One vector is turned by the same rotation once a step. Each row is the vector after some number of steps, and that number follows the row.
The counts run from 0 to 584.
[-17   7  -8  -3  10 -13 -19   3   7   2   3   0  12  -6 -28  -1  10  -1
   0  -7  17  -2   0  11   1   5   4 -17  -1 -10  17  14  -4   3  27   3
  -9  16 -22 -21  -5  -9   1  -3   2   2   7   6  -3  -2   4  19  19  14
  -7  22   0   6   2   0   3   2] -> 439
[-11   9 -15  -6   1 -19 -11  10  -8   2  -5  -8   3   3 -33  12   9  -3
  -3   0  17  -2  -7   9  14  10   2  -4  -2 -13   6   4  -1   6  17 -10
  -4   9 -15 -21  -6 -16   4   2  -1   5   0  -7  -6   6  -8  18  11   4
 -15  30   3  12  13 -13   6  -5] -> 275
[  6   2  -1  -8 -10 -24  -5  17  -9   8  -6 -15   0   0 -10   8  -5   7
  -1 -15  30  -2  16   7  -8  -9   2   3  -9  -1 -15  10   6 -11   9 -12
 -26   4 -11  -8  -7  -9   8  26 -13  -7   4   8  -3   3 -12   4  -6   4
  -7  12 -23  16   4  -5  -4   0] -> 391
[-11   0   0   5  33   2 -10  16   9   6   5   9   0   4 -23 -10   8   5
  14   7  13  -2  -1   2  -3  12 -15   0  21   9  -5  -2   5  -6  -8   5
   6   4   9  22 -19 -13  19  -3 -10   4  12  -3  -1  -5   0   1   4  10
 -20  22   2 -13  -1 -13   2 -15] -> 190
[  5   9   3  -7  -5 -16 -18   6  -3  -6 -13  -6  18   6 -17  -4  -4  -6
  11  -4  10   6  12  15   0  10  -8 -10   0 -11  -4   9  14  -8  18  -8
  -3  12 -24 -19  -7 -11   4  16   7  18  -1 -11   0  -1 -11  -2  19  10
 -24  23  -3   0   7  -4 -15   5] -> 251
[-12  20  15   7   1  -7 -23   3   5   6  -9  -5   5  -1 -13  -9   2  -3
 -15  -5   6   3  18   9   2   7  -9  -8  -6   1   3   5  -5   0  20  11
 -22   2 -28 -29   3  -7  -3  -6   5  10  18   7  -3 -17   5  12   7  16
  -9  15  -9  -5  -2   0  -3   5] -> 147
[ -6   9 -13  -4  25 -13   0  14 -11  10  -1  -3  -2   1 -17  17  11  -4
   8   1  27  -1  -7  10   5   7   5  -1   6 -11   0  -1  14   6  11 -14
  -2  -2   9   1 -16 -14  10   9 -21 -11   5  -7   3  23  12  20   0   0
 -19   8  -8  21   2  -4   5   7] -> 565
[-16   8  -2  -1   7 -21 -19  -2  -1   7  -2 -10  -2  -3 -26   3   9   2
  -1  -9  24  -2   0   5   1  -1   9  -9  -2   1   3  18  -9   6  29   0
  -8  19 -18 -23  -8 -15   5  14 -13   1   8   5  -6   8   1  16  -4   6
   0  21 -12   9   8  -4   5   4] -> 280
[-15  20   1  18  20  -2 -11   8   3  15  -2  14   0  -4 -10   5   7  -9
  -8   2  16   6   8  14   1  11 -12  -1   0  -2   2 -10  -4  -3   9   8
 -12 -14   6  -8  -9   4   3 -23  -8  -7  21   5  -5  -4  27  27   7  21
 -16   4   3  -3  -2  -3   7   0] -> 157
[  3  16   4   3  12 -21  -5   6 -14  19 -16  -6  -7   4  -4  14   2   0
   4 -12  30  11  11  17   2 -11   2   0   1   4 -17  -2  10   0  20  -8
 -19   2  13 -16 -14   3  11   8 -17  -5   4   1  -1  11   2   6  -5  15
 -14   4 -18  13  -7  -6  -5  12] -> 99
[  3  17   3   6  11 -19  -5   7 -17  20 -19  -5  -8   5  -5  16   2  -3
   3  -8  28  11  10  17   4  -6  -2   2   1   3 -19  -5  10   1  17  -9
 -18  -4  13 -15 -13   0   9   4 -15  -4   5  -2  -2  12   3  10  -6  14
 -17   7 -16  13  -5  -6  -3  12] -> 100
[-13  -1  -2  -3  33   7  -6  24  12   5  10   6   1   0 -22 -12  13   8
   1   5  11  -8   4  -1  -3   8 -13  -5  16   1   7  -1  11   0  -7   4
 -13  -5  -3  22 -13 -16  13  -9  -6  -6  20   6   5 -14   3   6  10   7
 -19  18  -2   0 -10  -6   3 -12] -> 28
[-15  21   5  19  20  -3 -12   6   4  14  -2  12   1  -7  -9   6   7  -7
  -7   1  17   8  10  13  -1   8  -7  -3  -1  -1   5  -7  -3  -3  13   9
 -15 -12   3  -9  -8   4   5 -20 -11  -8  22  10  -1  -3  30  24   6  24
 -13   1   0  -2  -5   1   5   3] -> 156
[-13   7 -15  -9   2 -19 -12  11  -5   1  -3  -8   4  -1 -32  11   8   1
  -2  -1  20  -4  -5   6  11   7   4  -5  -4 -11   8   8  -1   7  18  -8
  -7  13 -19 -21  -6 -16   6   6  -4   5  -1  -2  -5   6  -8  18  11   4
 -10  29   2  13  12 -11   6  -7] -> 276
[  4   8   6   8 -11  -8  -9  19  -3  11  -4  -1   2   2  -3  -2  -9   2
 -13 -11  21   0  29   9 -13  -3 -15   9  -8   5 -21  -2  -4 -24  -4   4
 -26 -16  -4   7  -7   0   3   2  -6  -6  20  11 -10 -16  -1  13  -8  14
 -10   3 -17  -7   1  -4  -1  -9] -> 502
[  6 -10 -16 -15   2 -14  -9  28   3  -4  10  -6  16   2 -23  -5   2   1
   4 -12  27 -16   8  10 -13  -2  -6  -3   7 -12  -3  15   7 -16   0  -9
  -8   1  -8  23 -12 -13   5  11   0  -9   5  -3  -2  -7 -14  11   8   2
 -15  18 -12  12  -1  -3  -3  -8] -> 221
[-16  10  15  20  12  -6 -12   1   8  13  -1   8  -5  -6 -10  -5  -3   7
   6  -1  22   8  14   4 -15   5  -4   3  -4  16 -11   4 -14 -15   5  13
  -9   5  -3  -2 -13  -1  15   8 -24  -2  20  17  -6   0  18   8 -10  17
   0   9  -8 -18  10  -7   5 -10] -> 178
[-16  20   9  11  33  -2  -7   7  -3  12  -2   0 -12  -1 -13   9  12  -3
  -2  10  13   2   0   4   7  18  -4   2   7   3  -2  -8   9  12   5  -1
  -1  -9   2  -3 -11 -20  11   1 -24  -4  22  -1   6  16  25  20 -12  -1
 -17   6  -7   6   5  -4   7   4] -> 293
[ -5   0  -2  11  18  -2 -10  15   9   0   2  16  12   4 -19  -6   0  -7
  17   7  17   1   5  12 -11  18 -17   3  12  -1  -8  -2   3 -20  -7   1
  14  -4  10  25 -20  -5  13   0  -7   2  10  -8  -4   1  10   9   6  14
 -24  15   5 -16  10  -8   0 -13] -> 351
[  3   0   8   4  -6 -16 -20   5   6  -2  -4   0  16   1 -12 -12 -10  -3
  15 -12  23   3  20  14 -21   1  -7  -4   2   3 -18  18  -4 -30  10   1
   0  10 -10   8 -12  -4   5  22  -5   7   7  -1  -9  -3  -2   2   0  14
  -9  12 -14 -15  10   1 -10  -2] -> 65
[  3   1 -12   5  11  -5  -9  22   3   1   5  10  16   4 -15  -4   2 -13
   6  -3  24  -7  12  16 -13  11 -15   0  12  -8  -9   2   3 -24  -3  -2
   5 -14  11  29 -17  -4   3  -8  -3  -9  12  -9  -6  -6   9  20   6  11
 -23   9  -2  -4   3  -1   0  -7] -> 54
[ -7   3  -1  14  17  -1   2  17   9   6   7  18   9  -7 -11   1  -4   0
  14   5  23   5  10   9 -17  13  -9   6  -2  -3  -3  -6   3 -21 -11   1
  -3  -9   6  21 -18   4  15   4 -19 -13  14  10   0   6  23  10   9  16
 -16   4   4  -9   9  -6   2 -16] -> 347
[  2  -7 -11  -8   1  -7  -9  25   9 -10  10   4  22  -2 -23  -8  -3  -2
  14  -2  19  -8   9   9 -17  12  -8  -4   1 -13   0  11   8 -24  -7  -6
   0   0 -14  24 -13 -12   9  14  -3  -4   7  -2  -1  -2  -4   9  14   6
 -20  16  -1  -1  11  -3  -6 -14] -> 517
[ -8  20   1   5  29  -3  -7   8   1   6  -4   5   8  -4 -10   7  10 -10
   6   2  13   9   3  17   3  11  -4  -9   4 -13  10  -5  20   8  16  -2
 -11  -7   0 -12 -12  -3   3 -11  -6  -4  12  -2  10   8  23  17  19  15
 -27   2   0  11 -10   5  -5  14] -> 429
[  1   1  -3  -9  10 -20 -18   6  -3   3 -10  -6  10  10 -22  -5   4  -2
  18  -9  21   3   5  15   0  -5  -6 -12  14  -1 -10  12  10  -4  19  -5
  -2  20  -1  -6 -15  -7  12  11   3  13  -5 -11  -2  -1 -20  -3  14  14
 -19  26  -5   1  -4  -7 -10   4] -> 88
[-15  19   6  11  -7 -16 -13   1  -5  11  -8   0  -3  -7 -16  11  -1   1
 -11  -3  19   7  12   9   3   7   0   0 -19  -1   0   0 -13  -3  18   4
 -20   3 -20 -34   1  -3   3   1 -10   3  11  15  -9   0  11  20   2  16
  -2  16  -4   0  14  -8   5  -4] -> 446
[  1   6   4 -12  -1 -12 -14  14   1 -11  -5 -14  14  -1 -18  -5   0  -1
   3  -3   8  -3  12   6  -2  12  -2  -7  -6 -14   4  12  15  -2  13 -10
 -11   7 -36 -13  -2 -23   2  25  -1   9   8  -4   7   1  -6   5  10  -5
 -20  19 -12  11   9   1 -11   5] -> 413
[ -5  24  17   6   9  -4  -2  12  -7   5  -9  -7  -5  -3  -3  10   1  -1
  -8   6   7   8  15   5   3  17  -5   6 -13  -5  -3  -9  17   6   5  -8
 -21 -13 -19 -19  -3 -16   7  16 -20  -4  20   7  11  11  20  13  -4  -1
 -19   2 -15  11   7  -1  -3   5] -> 127
[-18  11  14   7   2  -8 -20   5   3   6  -4  -6  -9   2 -22  -6   2   7
  -9   3   9  -2  13  -4   3  10  -8   2  -3  14  -8   5 -14  -3   5   8
  -8   6 -25 -11  -4 -22  10  11 -11  11  20   8  -8  -8  -3   8 -13   1
  -4  27  -8 -13  17 -13   6 -13] -> 11
[-20   4   4  -5  29   2 -17  11  11  -1   8  -7  -1  -2 -27 -11  14   6
  -1   5   5 -10  -1  -4   3  14  -4 -10  10  -2  14   8   5  13   8   5
  -5   8 -25   0  -5 -31  10   4  -8   3  20   2   6  -4   2   9   3  -5
 -11  23  -5   3   1  -2   5  -4] -> 302
[-14   8   1  -9  17   1 -15  15   9  -6   5  -5  11  -5 -24  -7   9   0
  -5   3   1  -6   4   2   4  16  -6 -13  -2 -15  21   5  11   8  11   0
 -13   3 -33 -11  -1 -21   2   0   3   5  15   2   7  -9   3  12  21   3
 -19  20   0   8   0  -1  -3   0] -> 140
